R: rows in a few groups, each row roughly a mix of its group's directions:
R (152 x 11):
[[-44   3  38  29 -25  -4 -32  -9   8  28  22]
 [ -6  15 -26 -23  19 -35 -28  11  23 -40  36]
 [ 23  19 -27  13 -23 -58  17 -13 -18  13  28]
 [ 50 -21 -10  10  -4  53  29   7 -15 -15  -8]
 [ -3  22 -38  -6   8   2   0  29  32 -47 -34]
 [ -6  11 -55  -9 -11  -1 -38  17   3   1  47]
 [  2 -36  16  37  26  -1  46 -30   6 -26  -5]
 [ 25  18  11 -21  45   4  31  31  26 -34 -10]
 [ 43  17  -9  22 -24  25   2  29  -7  42  28]
 [-13 -33  -9  21  14 -53  29  30  16  -2  24]
 [ 21  16 -20 -31 -27  25 -22   0  28  36 -38]
 [  5  57 -24 -25 -14 -11 -14  -8 -13 -36  29]
 [ 10  18  57  27  13 -11 -19  23  19  33 -17]
 [ 33 -35  -2  21   2   1  -5  14  19  56 -30]
 [-27  18 -24  -7  33   4 -39  40  -2 -20  35]
 [ 23 -49  36  -6  45 -16  26  -8  -3   3  -2]
 [-15 -24  30 -56 -30  16   0 -25 -22  10  13]
 [ -2  10  38  11  45 -11 -54  11  -2  -6 -22]
 [-28  30 -16 -30   3  31 -21  54  -5   4  14]
 [ -2  -9  31  21 -24   8 -56  26  25   4 -29]
 [  1 -38  22  -3 -28 -34 -52  -3   8 -21 -16]
 [-40  -3   3  10  41 -38 -20  32  29  -5 -15]
 [-26  36 -11  11 -44 -46  23 -20  11   3  -1]
 [ -9  41 -15 -27   8  24  19 -38 -18 -40 -15]
 [ 32  19  32 -11  25 -13 -44 -28 -33  12  -9]
 [ 34 -17 -39  -7 -32   7 -16  21  28  31  28]
 [ -1  42   1  16 -38  43  25  -7  -1 -36   8]
 [-38   0   9 -11  13   3 -57  15  -3 -29 -35]
 [-29 -36 -36  11   4  11   4  17 -16 -56  -5]
 [-18  35 -14  14  -6  17 -24  35 -44 -28 -24]
 [ 11 -10   2   8 -77  19   6  -1  12 -23   5]
 [ 43 -29  -4  -5  28  21   2 -30   5 -44 -24]
 [ -4 -10 -10 -31  -6 -46 -11  30   3  48  27]
 [-26 -31  28   7   2 -44  18  26  16 -37 -19]
 [  9  -6 -14  23 -32  56  45 -16  -2  -7 -10]
 [ 17 -27 -43  27  14 -15  10  -2  -1  17  54]
 [-12 -11  46 -41 -50 -10   7  11   3  22   5]
 [-41  35  12 -23 -32  -8  20  -3 -14  -7 -45]
 [ -8 -20 -55  -3  41 -17 -11 -20  -5 -17 -33]
 [ 12  34  -8 -26 -17  -4  10  58  17  24 -27]
 [ 11  13  -2  39  18  13 -60  32  -3  -8  17]
 [ 18 -23 -13  22 -66   1   8 -10  23  -6 -27]
 [-17  19 -25  20  11 -35 -33   9  -3 -51 -24]
 [-31 -17 -21  43   7 -47   2 -35  -6 -16   6]
 [-17  17  36  -8  29   8  49 -12 -43  -1 -14]
 [ 10 -12  13  36  15   6  49  -6  42 -27 -22]
 [ 72  -6 -13  10  21   7 -30 -23  -3  -1  -7]
 [  4 -26 -49 -31   1  45   3 -29 -13 -17   3]
 [ -9 -25 -17  -1 -22   9 -10   6  35 -12 -66]
 [ 25  -3 -52  36  16  36  -9 -25  -8  20   2]
 [ 45 -13   5 -29   0 -54  -3  24 -14   3  24]
 [-14 -26 -15  -7 -60 -32  -6  -1  21 -32   3]
 [-15  49   4  26  -4  15  52   3  11 -15 -27]
 [ 19  25  -3   9  34   7 -61  35   8   6 -11]
 [ -7  41  16 -29 -18  -9  -8  16 -42  40 -22]
 [  7  51  26 -11 -45   1  -6  -9  -8 -31  30]
 [ -8   6  15 -25  23   5  40 -51 -16 -31 -22]
 [ 10 -34 -43  51 -10   2  17 -21 -11 -27  -4]
 [ 15 -33 -16  -6 -27  45  44  -7  27  17  -2]
 [ 18  38   7  34  -3   2   8 -42  -2 -16 -49]
 [ 30  19  33  55  11  21  18 -17  -7 -29  -5]
 [-32  42 -14  26  17  13  45  -8  13 -25 -19]
 [ 25  14 -10 -35   2 -40 -53  -4  20  18  -5]
 [-21 -28  -3  23 -15  -4  -3  27  13  34  57]
 [ 21 -19  11  -8  29   7   1 -56 -18 -39 -24]
 [ -5 -18  46  37 -31  19 -22  20  25 -12 -25]
 [ 35  19   3 -64   5   3 -19  -2 -16   7 -32]
 [ 18 -33   3  53  13  21  29   5 -30 -19 -22]
 [-39   6 -19  -8  39 -38 -21   3   8 -26  36]
 [ -1 -18   8  25  52  -6 -33  -5   3   2 -50]
 [-25  16  23   0  25 -14  43  28  31  22  33]
 [ -9  20  -4  -7  -3 -66 -40  -3  18   4  23]
 [-15 -38  26  42  12 -38  36  -1   5  17   4]
 [-10   0  55  -1 -19  26  35  -2  -3  33  30]
 [ 15   2 -25  22  10 -30 -34   9  -5 -47 -39]
 [ 19  27   6  36 -45  42  -5   7  16 -20 -20]
 [-21  41  17 -23  -7  -2 -15  21 -42 -17 -42]
 [ 13 -27 -50   1  20  14  -5 -20 -25 -41  25]
 [-26  19   1 -21  33   3 -42  25  25 -39  17]
 [-41 -46   2  14 -13 -21  -7  31  17  16  35]
 [ 32  -6  22   6 -72  10  11 -15   2   9   5]
 [ -7 -17  17 -21   6   8 -27 -41   5  54 -29]
 [ 42 -36 -21 -12  14 -22 -18   6   6 -23 -46]
 [ 12 -21  55  17 -21 -39   4  23  11  19 -21]
 [  8 -25  15 -55  -8 -36 -33 -13  -3  19 -22]
 [ -5  35   6  12  31  19 -24  39 -49 -10   6]
 [-12  59   8 -14  47 -11  18  -7 -18   5  21]
 [-23   1 -11  22  55  15  -7  44  23  14 -16]
 [-13  -8  31 -21  14 -40  40 -21   4  39  20]
 [ 11   6 -73  19  12  28  -8 -10  12  14  -2]
 [ 54 -29  -6 -12   9  31 -37   0  -8 -20 -22]
 [ -4 -41  -8 -19 -53   8  30  24  27   9 -10]
 [ 46  -1  14  38  -3  50  31   1  -2   9   7]
 [-27 -35  11 -11  -9  43  40 -11 -23 -17  26]
 [ -2 -22 -37 -17  59   6 -27 -12 -26  -8 -11]
 [ 34  21  16  46  -7 -15  11  42  -1 -34  -4]
 [ 34   3  21 -41   2  47  -2  16  34 -21  -8]
 [-15 -11 -26 -14  43  29  41   0  41  13   0]
 [-11  32   9  38 -19 -23  -3  27  46  30   3]
 [-42 -35 -37   8  -1 -33 -23  -2 -21  29  -3]
 [-24 -23   6 -35 -10   5 -14 -15  35 -36 -44]
 [ -4 -45  -4  16  -2  51 -14 -10   9 -34  31]
 [ 49 -25  20  23  26  -8  -4 -40 -31  15  -5]
 [-10  12 -28  61  -4 -22  25  28  12  13  22]
 [-24   4  -9  31 -34  25 -20  53  20   8  15]
 [-44  50   2 -12 -10   8  23  20 -35 -10 -19]
 [-42 -23  50  -2 -17  18  42   4  13  -4   1]
 [ 45 -10   9  21  63 -13  -7 -14  -4  15 -13]
 [ 13  -3 -42 -30 -29  12 -34  -3  13  -6 -47]
 [-43 -42  42  -4 -11  11 -19   0   0 -24 -28]
 [ 33  23 -41  20  15  22 -11 -15 -14  38  32]
 [ 31  12  28  50  27  -3 -20 -13 -36 -19  -8]
 [ -2 -64 -22 -18   5 -22  22  -3   2  38   3]
 [-28  37 -33  38 -14 -29 -25  13  -7 -25  13]
 [ 51  43  -5  18  -9  14 -33   0  -8  33 -11]
 [  9 -23 -42   4  33 -21  31 -28 -16 -33  19]
 [ 30 -24  23  43  -1  22  -9  -3 -42  33  11]
 [ 39  13 -10  23 -46 -47  -3 -15  -6  20  -2]
 [  0 -10  18 -53   8 -49  11  25  21  18  13]
 [-28  11 -32 -11  25 -39 -39  13  15 -36  -7]
 [ 16 -39 -63   2 -18   4   5  14  21  22 -14]
 [-20   3  -1 -11  47 -15 -53  24 -22 -19  12]
 [-13  -2   2  -2 -45  15 -28  -5  20   7 -61]
 [ 35  -1   6 -13 -66   4  -5  15   5  19  31]
 [-31 -17 -24  11  34 -40 -18  -6  10   7  46]
 [ 23  35   2   3  15  -3 -50 -31 -42   9   7]
 [-27  23  32  19  15  12  64  -6   4  12   3]
 [-18 -20 -46 -28  19  -1 -32  23  -5 -42   3]
 [-14  47 -11 -16 -20  50 -11  -5 -38  -3   8]
 [-26 -19  40 -28 -20   2 -31   5 -27  40  15]
 [-18  -3   9  -1 -17 -32 -71   3  15  18   5]
 [ 27  -3  27 -23  15 -42  24   8   2  23 -46]
 [  2 -38   1   7 -32 -22 -30  41  38  17  -6]
 [ 30  11  -2 -23  17  28 -16  40 -53  -5  -9]
 [-15 -21 -51  17  21  14  35 -22   3 -10 -37]
 [-24   2  28  16 -19  -6 -30  53  38 -13   8]
 [ 18  27  -9 -53   4 -27  -6  14  32  -5 -37]
 [-37 -11   6 -24  25  26  51  -1  13 -14  32]
 [-56   7   0  26  48   6   9 -29   5   5  15]
 [-40  22  50  12  23   7  44   1   0  -3  11]
 [  1  -1  47  38 -29 -14 -10  -6 -17  46  10]
 [-17  17  23  48 -16  33 -32  14  31  22  -2]
 [ -1   0 -45 -11   2  15  32 -49 -28 -28  -8]
 [ 48   7  16  38   0  45 -13  22 -23  12  -5]
 [ 22   4  16 -41 -39   9  -3  -1  56   4 -14]
 [-23 -42 -19  27   4  17 -20 -15  13 -43  32]
 [ 15  -9  -3  27  27 -35 -15 -45 -12 -32 -31]
 [-36  22 -37 -24   5  49  -2 -28  10  15  10]
 [-53  -3   8   5  11 -28  13 -23   4 -51 -16]
 [  0   9   7  15   7 -34  17  49  25 -46 -18]
 [  5 -22  22  32  -8  61  18 -11  15  -1 -31]
 [-33 -20 -39  -5  27  21  20  22 -38  16  23]]
the two rows of each list that fit no group, in list order (the others fit one group, some only roughly):
- q_41: [ 16 -32  31  16 -15  -7 -15  -4  27 -45 -39]
- q_962: [-21 -44 -56 -15   6 -19 -19  -4   1 -28  -9]
- q_397: [ -6 -10  14  31  -1 -22  -8   7 -20 -71 -11]
- q_59: [-16 -21  -6  46 -10 -37 -15   6 -19 -48 -10]
- q_975: [-19  46   6  25 -26  32 -37 -18 -19 -10 -18]
- q_490: [-13 -26  24  30 -30 -25  19   0  49  20  18]
- q_659: [-28  13 -33 -54  -8   1 -12  23  13 -39  -9]
- q_79: [ 12 -52  31  13   8 -14 -35  -4  24 -18 -33]
- q_529: [  6 -11 -14 -29  -9 -46 -32   4 -13 -45 -27]
- q_122: [-21 -26 -31 -12  -3   6  -5  18  45 -51 -10]
- q_752: [ -5  17 -22  41  -4   6   0  -4 -40  -5  56]
- q_916: [  2  44 -67  -7   0 -16 -13   6  -9 -14  13]

q_41 q_490
- q_290: [-23   5 -16  45 -30  16 -21   2  53  -5   0]
- q_270: [ 44  27  20  24  -3  26 -19 -37 -26  14 -21]
- q_103: [-28  -8 -25 -23 -14  19  37 -42  -4 -20 -36]
- q_920: [ 12   8  30  13 -58  -5 -18 -26  -1 -38 -16]
- q_831: [-33 -14  22  21   0  13  47 -19 -42   6  25]
- q_870: [ 14 -15  27   4  21  17 -47  27  -5  47  15]
- q_395: [-10 -43  19  18   8 -32 -38  20  27  12 -30]
- q_545: [ 13  -1 -18 -13  17  -1 -29 -38 -44  17  43]
- q_804: [ 5 11 22 21 27 24 40  0 -2 30 51]
- q_383: [ -5  23 -21 -29  18  27 -39  37  29 -11 -25]
- q_988: [ 16 -15  -2  26  51  -4   7 -23   6  49  23]

q_103 q_383
- q_605: [-23  -4  20  -1   5  32 -27 -38 -14 -43 -34]
- q_9: [-18  52  -2  21 -30  17 -24  38  -8   8 -23]
- q_303: [  8  12 -27  23  17 -10  66  33   8  -3  -1]
- q_84: [-35 -25 -63  -9   7  -7   3  17  18 -28  -1]
- q_847: [ -5  34 -44   9 -34 -10 -10  33  28 -14 -27]
- q_214: [ 34 -41   7   0 -11  36   7   1  30  45  10]
- q_226: [ 23  -8 -24 -33  47 -30 -25   4  27 -26   1]
- q_889: [-14  23  69   9  30  -8 -17  15   2  20   3]
- q_776: [  7 -17 -10 -25  51  -3  32   7   1 -51   3]
- q_266: [ 28 -37 -18  -6  -4 -26 -37   7  44  28 -11]
- q_958: [ 15 -26  15  -7  33   0 -61 -20 -26  -3 -16]

q_226 q_266
- q_251: [-30 -35  56   0 -27 -12  -1  25  16  -2  19]
- q_720: [-18  18  19 -29  15  14 -59 -10 -10  18 -34]
- q_213: [ 29  -6  59   6 -44  12 -21 -18 -13   0  -2]
- q_208: [ 38 -26  -1  24  25   9  34  -6  14 -37 -34]
- q_985: [-73  -6 -29  21 -20   3 -10   0   0  10 -10]
- q_236: [ -7 -23  42  -3  -1 -38   2 -19  -6  21  53]
- q_163: [ -9 -17 -19  17 -32 -46 -43  -1   5  36  -9]
- q_813: [  6  53 -11   6 -21  -5 -56  -3  -6  12 -23]
- q_945: [ 17  11   1 -30  35   6 -33  34  13 -21  44]
- q_377: [  5 -20  61  -5  16  32  -4  -5  20  29 -23]

q_720 q_236
- q_460: [ -3 -32 -26  44   0  22 -23   4   5 -52   3]
- q_194: [-13 -24 -57 -25 -10 -30 -12  10  13  17  32]
- q_193: [ 25  -7  -7 -40  34   1  44 -36  -7 -23  -7]
- q_332: [-27   2 -18  39 -12  30  12 -19   2  46  32]
- q_951: [-15  -6  10  45  -7 -14  33  46  15  17 -32]
- q_421: [  8  13  23  -2 -10  18 -36 -47 -51   7   0]
- q_113: [-31  14  -5   1  17 -14  29 -11  -9 -68  -5]
- q_211: [ -9  14  34  -8 -54  23 -20 -23 -33 -14 -16]
- q_317: [ -8 -54 -19  17  14  28  -6  40  21  23 -14]
- q_134: [ -1  39  -4 -14 -47  21   1 -48 -11 -14  19]
- q_527: [ 28 -12  18  42   8   7 -31 -21  31 -21 -39]
- q_149: [-15  17  29 -40  20  31  -6 -26 -15  20 -42]
- q_990: [ 21   6  -9  14 -14 -25  35 -54  -3   8 -40]
- q_598: [  4  71  -6 -17   7 -38  -7 -13  -1 -10  13]
- q_687: [  6  47 -43 -12 -31  12  27 -11   5 -29  18]

q_134 q_149
- q_206: [-20  47  24 -48   0 -17   9  18 -31   6 -12]
- q_2: [  7  -2  16  41  27  12  18   5 -23  54 -26]
- q_64: [-28 -33  23 -57  17   9  29 -16   6   5  14]
- q_25: [  0   5  -3  31   2 -29 -22  17  66  -5 -20]
- q_683: [ 16 -24  22 -28  22 -42 -26 -35 -32   6  -3]
- q_195: [-27  24  16 -58  29  -4   5  16  33  -9 -13]
- q_309: [-13  32  32  13 -12  20  21  -9  31 -21 -50]
- q_476: [-24  15 -16  36   2  16  -1 -16  20  64   9]
- q_158: [ 38 -31   7 -23 -24  44  -2  10  16  33 -20]
- q_100: [ 11 -13   3  42 -32  -3  41 -23 -36 -24  14]

q_2 q_100
- q_11: [-26  51 -16 -30 -27  34   6   4  18  -2  26]
- q_914: [  2  37 -36  34  20  14 -36  30   3 -13  23]
- q_509: [ 47  16 -13 -10 -30  30   7 -28  -2  23 -39]
- q_850: [ 11  58  -4  -7 -12  11 -42 -31  11 -17 -20]
- q_697: [ 17   3   4  33  21 -14 -50 -14  -3  -6 -51]
- q_10: [-10  -5  41 -23  -2  46  -2 -43 -28 -17   4]
- q_198: [ -4  15 -25  27 -44 -38  -7  39   6 -27   7]
- q_609: [ -4 -14  13  33  29   3  44  23   7 -50   0]
- q_807: [-55 -33  19  32 -22   8   0  26  16  10  18]
- q_258: [ 11   9   0  25  18  54  21 -27 -13  27  35]
- q_729: [-20 -13  38  42  -5  19  20   9  -7 -19 -48]
- q_30: [-17 -38 -20 -24  55   6 -34  17 -11  -2   8]
- q_26: [ 30  34 -49  37  12   1  32  -4 -15  -9  -6]
- q_534: [-15  -4   2 -45  50 -15  32   5  15   5  34]
- q_675: [ -7  33 -31  -3  -3  19  46  22 -17 -37 -26]

q_914 q_509
- q_782: [-41  35 -12  22 -18  12  33  12 -37  17  21]
- q_503: [-33   4  29  21  25 -38  33 -40 -11   3 -11]
- q_322: [  3  12  44   0 -28  42  -9  10  38  -1 -33]
- q_731: [-34  -7   7 -13  11  25  48   4  39  29  23]
- q_617: [ 39 -15   5  -4   1  60  21  12  28   4  25]
- q_825: [ -8 -24  18   1  25 -50 -28  17   0  45  14]
- q_386: [ -7  16  12 -53 -21 -27  12 -16  45 -23  -8]
- q_552: [ 20  37  44   0 -36 -30 -13 -33  -8 -11   2]
- q_191: [ -3 -30 -24 -13  -7  33 -43  44   4 -15  24]
- q_379: [-40  12   1  -8 -45 -51  16  11  19  -8 -14]
- q_910: [ 6 30 37 26 34  5 18 15 14 49 -5]
- q_626: [  6  17 -36 -22  41  47  24   7  19  -7  16]

q_825 q_379
- q_629: [ 26  28 -11  18  33 -13 -25  41 -38   6 -21]
- q_97: [-59  13  31  21 -41   4  -8   1  18   1 -17]
- q_42: [-51 -31 -38 -37  -5  18 -11  18  -1  -3 -10]
- q_588: [ -8  16  42  -8  42 -41  16 -14 -21  13  27]
- q_968: [ 24  -5 -39 -31  -4  38  24  21 -20 -34 -16]
- q_537: [ 23 -16  20   4   8   3 -62 -17 -31  -1 -32]
- q_161: [-20  17  11  27  -8 -39  36  11  44  14 -27]
- q_88: [ 23 -42 -44  -6 -24 -19 -17 -36  -1 -10 -23]
- q_17: [-26  25 -24  37 -47 -17  -7  30  19 -16 -11]
- q_728: [  6  10 -42  -1 -22   1  24 -19  49  30 -27]

q_629 q_728
- q_834: [-35 -11 -29 -30  38   2  47 -23   2   9  -1]
- q_129: [-13  41   0  17 -33  33 -48  25 -10  10  -1]
- q_787: [-23 -33 -14  57  -7 -40  10  13   4 -18   0]
- q_593: [ 63   6 -11 -28   7  15  27  22   6  28  12]
- q_137: [ 13 -19 -40  50   9  30 -19  16  14 -11  29]
- q_712: [  8  -4 -11  58 -23  16   3   1  14  47  24]
- q_900: [-15  49  28  -4 -27 -27  -9  36  -7 -32   4]
- q_517: [-24 -27  13   6  -8 -14  48 -40  -4  39 -13]
- q_871: [ -7  -4 -10  12  20  24   8  27 -11  54  48]
- q_861: [-11  63  26 -21 -17  24   5 -25 -14  22   0]
- q_544: [  2 -57 -32   8 -22   3   0   4   5 -46  20]

q_834 q_544
